One vector is turned by the same rotation once a step. Each row is the vector after some number of steps, and that number follows the row.
The counts run from 0 to 1100.
[-21  28 -26  -5 -14  31  -4   1  23  11 -13 -30 -19  -3   8 -11   2 -24
   7  20   6   4 -16   0 -20 -16  36   3   9  -1  26   7   4  10  -8  -1
 -13  10  13   1  -2   5 -20   7  16   0 -15  22   8 -10 -27  -6 -10   9
  -8  -2  11  11   7   2 -17  10  -4 -10  13  11  27 -34  10  17  -2   2
   7  -9 -26  -6  13  11  11 -17  -9  16   1]
285
[  3  28  -5  -6   9  -4   2   0  11  35   5  -5  -7   2  11 -10  -2  26
 -10   4   1   7   2  23   4  -7  34  -7  -5   5 -13  -5 -10  -4   7  -2
   6  -2  26  16  25  -8  -9 -11  12   6   6 -13 -28 -22  13  12  -8 -12
  -2  10   6  -9   1   8 -23  -7   7 -17  -5 -38  24  18  17  -4  -8  21
   3  14  13  10 -39   8   4  -1 -41  -4 -14]
96
[-11 -12  21   7  -4 -28 -13  -7 -27  -2   3   9   1  13   0  22   2  32
 -12 -10  -7  15  -1  16  18 -13   7  -7   3  -9 -18  -3  -3  -5   2   0
   4   9  -7 -12  20 -21   9 -27   3  -1  11 -27  -5 -17  28 -10 -11  11
  -7   7 -15   3  -8   4  27 -20   1   7 -12 -27  14  39   3 -14  -5  16
 -19  16   5  -1  -7 -14 -29   1  11  -8  -2]
649
[-16 -16  17  14  -1 -34  -1  -9  -4  -7 -27  33 -10  20  -6  -8  36  16
 -25 -16   2   4   7  15   8 -14  14  10  16   7 -22   4   5  -2   0 -19
  14  -6 -22  19  16  -9   7 -28 -10   5  23 -15  -8 -22  11  20   4  22
  -4  -5 -17   7  -3  15   5  -5 -13  12  -8   4   9  23  -1 -10 -15   1
 -18  12  -3  11  27 -18 -16 -15   1  -2  -3]
764
[ 13 -27  18   2  18  -1   9  10  -7  28   4  -3  -7 -11  -5 -15  18  39
  10 -21   1   2  14  24  16 -15  27  -1   1  -9 -30 -19 -13  -9   0 -11
  13  -6  24   0  26  -1  -5  -8   3   7   8 -19 -17 -19  17  10 -17   9
   0 -17   3  -3  -4 -10 -18  -9  11  -2  -5 -26   8  16  26  -6  11   3
   3   3  11 -17 -17 -16   1  21 -21   1 -23]
449
[ 35  -4  22  26  26  10  22  28   0  24  10   4 -15 -13  19  -7 -15   8
  11 -34  21   5  -2   3   0  11  -5  -4   6  -8  -2   3   9 -10  22 -13
  10  -4  10  10  15  26  -2   8  17 -14   0   0   0   2 -11   4  11  -7
   8  -1  25  13   4 -27   2   2   1   4  14 -22  13   3  -7   0   2  -3
  15   4  21 -24 -29  -9   1  24 -16  11  16]
866
[-20  23 -20 -32  -2  -3  -4 -28  11  14  -2  14  24  -7   8   0  -4  -6
 -29  22  -8  29   7   8  -3 -22   6  -2   7  10 -11  13 -17 -11 -25  -9
   7   8  -4   6 -14 -13  -6   6  -1  27 -22 -20 -19  -6  12  10   4 -21
 -13  26  -6  -1  16  10 -17   2  -3  -9   6  22   7  19 -17  -9 -23   9
  -9  17  -7  -4  -1  13  19 -11 -30  -7  -4]
433
[ -4  -1 -26  -9   6  -4   4   1  32   1 -13  -3  -5   3  16 -32  -3 -22
  -9 -14  -4 -12   4   4 -20   3   5   8  -9  19  21  -5  16  17 -19  13
 -21  -8 -12 -12 -30   4  -2  15  -2  -9  -7  31  15  17 -19  -5   7 -17
  24   2  19   1  15   6 -10   6  -1   1  11  37 -35 -14 -18  12 -11 -20
  -3 -12   1  22   1  20  11  -2   2   5  10]
622
[  5  33  -9  -1   7  14   5  19   4  26  17 -31  -4 -10  39 -12 -25 -15
  10 -13   2  17 -18   8 -12   5   6   2 -15   0  24  -2   2   2  13   6
 -17  -1  17 -16  -7  16 -10  10  23 -14 -21  20  11  19 -12 -21   0 -18
   8  17  30   9   8  -4   2  -1  14 -13   7 -19 -10  -9  -2  12  -9   0
   2  -9   8  -8 -33  25   3  15  -2   6  17]
514
[-12  23   0   9 -10 -14   5   4  12  -5  -9   3 -12   5  17  -2  -7 -27
  -5   9 -12   9  -7  -3 -17  -5   6  13   1   4  31   8   8  15   0   0
 -21   2 -13 -21 -26   9   3   6   6 -11 -21  27  31  21  -1 -25  -3  16
   2  28   7   7   4  15  25   3  -4  -5   5  20 -16 -14  -9  22  -9   0
 -14   0  -6   8  24  40  -2  -9  17   8  23]
699
[  7 -24  17  18   3 -27  -3   5   2 -10   8  13 -23  13   4 -13  10   2
   1 -23 -10 -15  -5   6  -7  18   1   0   3   7  28 -10  29  14   7  21
 -14 -15 -12 -22  -1   3   1  -9   4 -23  18  25  30   0 -18  -7  -4   8
  24  -2  -4   3  -5   0  20  -3   3  12  -6   3 -14   6   2  18   6 -21
 -31   4   5  34  15   4 -23   7  13  18  13]
690
[-30  -7 -14 -12 -30  12 -17   3 -11  -2 -10 -21  -2  -2  -3 -14  20   4
  -6  -3  -1  -1   0  18 -11 -39  24   4 -18   5  -8  -9 -14   3 -23   3
  -3  14  11   0  -9 -20  -1 -30   6  14   5  -5   6  -9   5  -3 -30  17
  10  -4 -18  -1 -10   2 -16  -6  24   2   3   3   7 -13  12   3  -8  -6
 -11 -10 -39  -5  20  -9 -23   2  19  12 -16]
570
[-19  -6 -27  -8  -8   1 -22 -15   5 -23 -18  -7  23  10 -11   4  -6  -9
 -11   5  -2  15  -9   0  20  -1 -14  -1   8  -8  -8   3   1   1 -16   6
 -12   0 -39 -12 -12 -31   3   1  -9   4 -16 -11  -9  18  22 -12   5  -1
  -5  -2 -13  -3   0   3   7 -14 -36   1   0   8 -29   8 -19 -25 -11  19
   2 -15 -12  13  11 -13  11 -16  26 -22   5]
194
[ 21  -4  -7   9 -20  23  -5  -3 -13 -35   4 -13   9   0 -13   5  -7   0
  20   3  11 -31 -11 -28 -15  18 -30  -4 -14   8  12  -2   8   3   3  24
  -8  -3   5  -2  20  -3  15 -26  -6 -10  33 -10  14   0  -3  11  -9   7
  15  -2  -2 -18 -23 -15 -11  -2   9  14  -8 -21  -2   2   7  20  23   0
  16 -18   9  31  -8   0 -14 -10  26  -1   5]
606
[  9 -11 -14   9   8  18  16  10  21   0  -4  -3 -16  -9  20  -8 -21 -29
  14  -1  10  -4  -5  -9 -18  19  -8  10  -9   6  18  22  16  11  -2  -6
  -5  -6  -6  -5 -18  25   1  17  12  -3 -11  14  14  11 -44   6  12  -4
  14  -8  18  10  15 -10  -5  22  -8  13  31  18 -15 -33 -13  26  -6 -18
  17  -6  -3  -8   3  19  23   9  -6  11  21]
1090
[ 21  28  -8  -9  -6  33  -4  18  -2  17   8 -46  -2  -9   8 -16 -23  -2
  12  -7  18 -10 -12  -1  -7   1   2  -3 -17  -1   4 -17   6  -1   1  17
 -21   2  31  -6  10   6  -9  -1  16 -14   1   3   2  11   0 -16 -19 -12
  10  15  20 -10 -10 -12 -21  -5  30  -8  -5 -26   7 -11  11  11  14  -1
  14 -27  11   1 -35   5  -9  13   5  10  -2]
791
[  7  18  32  10  18 -27  16  10   6  19   6  39  -1  -9  26   6 -10 -12
 -17  -2   0  21   2   3 -15   2  -6   6   9   6  -2  22  -4   1   6 -22
  12   4  -2  -4 -13  27   6   3   3   5 -12   2   9   4  -8   7  21 -12
  -2  30  16   8  14   4  13  12  -2   4  17  13  13  12 -18  13 -18   9
 -13  27  11 -16  -3  29   9   5 -28   5  24]
1050
[ -6  -6  -3  14 -35  17 -21  -5 -23 -29  -6 -29  13   0 -15  17  -3  -4
  17  -8  11  -7 -15 -12   2 -14 -15  -7  -4 -17   1  -6  -5  -6   6   7
 -13  11  -8 -12   5 -12   8 -13   4  -3   0 -10  17  11  15 -25 -27  29
   3  -5  -9  -1 -18 -16  15 -10  -1   8  -9 -10 -10 -11  11   2  10   5
   2 -30 -13 -10  22 -15 -22  -6  53   0  -1]
185
[ -3  -4  18  15   5 -37   7  13   3   0  -2  27 -12  10  34 -11  -4  -9
 -25 -24 -12   0   1  15 -12   6  -2   9  -2  14  13   9  24   8   2 -11
   2   0 -20 -11 -19  15  16  -9  10  -6   1  17  20   9 -15   1  19  -5
  21  15  10  10  15  12  24   5   5  -1   2  16 -12   8 -24  14 -35 -10
 -24  21   3  10   6  21 -13  11   4  10  22]
1043
[ 28  16 -16   6  -1  35  -2  -2   8 -10   5 -22  -9 -12  -8  -4 -14 -12
  28  14  17 -20  -6 -21 -22  19   0  -7   2  -4  25   5  12  12   5  14
  -7 -11  21  -2  16  21  -1  11   9  -7   8   7   9   3 -30   5  -7   0
  10   1  14  -8  -7 -14 -20   4   7   5  10 -12  12 -21   7  33  28  -8
  20 -13  16  18 -13  11  20  -7 -13  12   2]
1021
[  0 -28  11  -7   5 -20  -3  -6  -7  -7  -4  24  23   2  -5   9   6  14
 -15 -13  -5  17  12   7  24 -12 -22 -10   4   0 -30  -2  -7 -13 -12  -8
   5   4 -30  -5   2 -26  10  -4  -7  16 -15 -29 -16   7  35   2   9  -9
  -5   4 -12  -4   7   3   8 -24 -17   9   3   3 -25  35 -23 -20 -14  12
  -8   1   9  -7   0 -17   3   6  -1 -20  -1]
1002
[ 20   7  -9 -11  13  -2  -7 -11  16 -17  -2   6  15  -3 -15  -5 -13 -29
  -1   6  -6  -4  -2 -28  -7  25 -29  -1  12  11  20  -2  20   6  -7  23
 -24  -8 -30 -23 -12  11   9  29 -13 -20  -2  10  22  25   3  -6  10 -15
   7  15  12   2   3  -5  10  -7  -9  -1   1  32 -22   0 -27   5   7 -18
  -2 -14  17  22   0   7   9 -11  10   7  24]
545
[ 12  47   9   4 -15  22   8   2 -11  10   4  -7  12  -7  16  10 -19 -12
 -12  -4  14  -2 -20 -21 -22   0 -12   0 -15  10  -2  14   8  -6  17 -15
  -3  17  19  18  11  28   7 -18   9   1  24 -10  -5  -4  -8  13   8 -16
   3  22  18  -5  -8  -4 -10  12  31   4   9 -14  33   5 -16   9 -11   2
  15   4   8 -19 -28  -1 -22  -2 -10  12  14]
713
[ 14  31   1  -5   4  15  17   6  18  20  -7 -13 -11  -7   7 -41   3 -14
  -5 -10  17 -18   0  -7 -34  -4  16   1  -9  12   5 -15  13   1  -4   1
 -10  -4  29  20   1  31  -4   2  -1  -6  14  20   9   5 -15  11  -3  -1
  15  10  27   0  -5   3 -28  15  29 -10   0  12  23 -14  10  25   8 -20
  12 -13   2  10  -5   9   1   0 -17  26   2]
906
[-18 -14 -20  -7   1 -20 -12 -17   2 -23 -13  13  16  12  -3   9   4   0
 -12  -1   1  17  -3   6  19  -2 -14  -1  10   2 -14  13   6  -5 -12  -3
  -6   4 -46  -3  -4 -37   7   0 -12  11  -7 -16 -23  13  18   3   9 -11
  -6  -2 -17  -3   6   3   8 -12 -48   2   4  -2 -27  21 -21 -24 -19  19
   5   2  -5  15   2  -9  16 -15  13 -32   4]
195
[ -6 -23   8  21 -10 -21 -10  -7 -29 -29  11  21   6  13   7  35  -5  17
   5 -10 -10   3  -7   0  14  16 -27  -5  -6  -1   0  23  12   4  12  -1
  10   0 -26 -11  14 -22  26 -28   2  -3   8 -25 -11  -5   3   1   5  -1
   2   0 -17 -12  -5  -6  24 -12 -15  22   6 -36 -15  26 -13  -3  -8  10
  -3  14   5   8  -4  -7 -10   5  25 -19  10]
189
[-29 -24 -24  -3 -17  -2 -25  -8   0  -8 -16  -4 -14  11  -6  -4  22  15
   5  -7  -2  -4  -9  24   8 -16  38  -4   3  -3   6  -2  11   9 -22   7
   3  -3  -2   7  12 -31 -13 -22   2   8  14  -1  -3 -26 -10   8 -28  12
   2 -21 -33   0   1   4 -11  -7  -6   5   2  -1   5   2  14 -10 -13  -3
  -4  -4 -31  15  17 -28  -5 -12   6   1 -18]
1032
[  7  -9   7 -25   9 -21  -2  -1   1   3  36  16   6  -5  21   7 -14  12
  -7   8 -27   7  10   8  -9   9  -3   0 -19  11  18   2   4  14  -6  29
  -2  -2   6 -40 -13  -2  12   4  16   6  -9   5  19  -3 -11  -7   4 -31
  25  22   6  -1  12   9   7  -7  24   0   8  -3 -21  22 -14  22 -10 -17
 -24  20   9  16 -13  37  -7  24 -15   9   3]
505
[ 14 -24  17  32  -7 -22   0  -8 -19 -39   3  25  -3  10  -9  32   5   9
  14   0  -3 -17  -5 -14   0  21 -25  -5   7   6   3   7   9  10  14   1
   9  -4 -14 -12  21  -3  13 -20  -3  -4  23 -14  12  -9  -5   7   4  13
   5   2 -15  -3 -15 -11  25   0 -13  23   2 -22  -6  14   2  15  11   7
  -5  16  13  17   3   5 -12  -3  23 -10  17]
881
[-10 -14 -20 -25   2  27  -4   4  16   4   5 -19  10 -21   3  -5  -3 -13
  14   4   3  15   7  -4  -3 -20 -13  -2  -6   0  -8   2 -12   4 -24   0
  -8  -1  -9 -16 -28  -6 -10  33   4  11 -40  -7   0  25  -4  -8  -6 -10
  -1 -10   4   8  20 -11 -12  -3 -14  -3  29  29 -31 -19  -4   5   0  -5
  13 -18 -25 -19   4   6  35   8  -3  -3  -2]
393
[  7  34  21   4   8 -12   4  -7  -9  18 -12  23  -2  -5   7  -3  -7  -1
 -25 -11  12   6  -5   6  -6   7   7  -5  11   9 -12  10  17 -10   7 -20
   9   6   5  31  27  23   1 -21  -2   1  28  -9 -10 -22  -3  25   6  -9
   2  13   1  -2   0  -8  -8   3  10   6   1 -10  43  32 -12  -3 -18   2
  -3  20  20  -6 -22 -21 -17  -7 -30  15   4]
20
[ 28   6  -8   9  14  22  12  -5  14  -8  13  -7 -17 -15  -2  10 -14  -6
  27  15  16 -20 -11 -15 -16  26  -6  -7  -3  -4  23   3   7  15  11   8
   6  -9  20  -3  24  16  -3   5   9  -6  15  -1   5 -12 -29  15   1  -3
  10   4  16  -7  -5 -15 -22  11  -1   6  10 -22   4  -9  10  30  27  -3
  16   4  19  16 -22  17  24  -1 -27   3   2]
1020
[ 23 -25  -1  -1   7 -16  -5   0   7 -25   8   4   2   1 -16  -8  -3  -4
   7 -10  -3 -23   8 -12  -8  25 -22   2  -7   7  10 -12  17   8 -11  34
 -23 -11 -13 -28  -8  -4   6  10  -5 -16   7  10  24  16  -2  -5  -2 -11
  25   2   4  -8  -5  -6   1 -13   3  10  -5  15 -43   8 -13  15  14 -23
 -10 -12  22  40   1   8 -11   9  21   4   7]
268
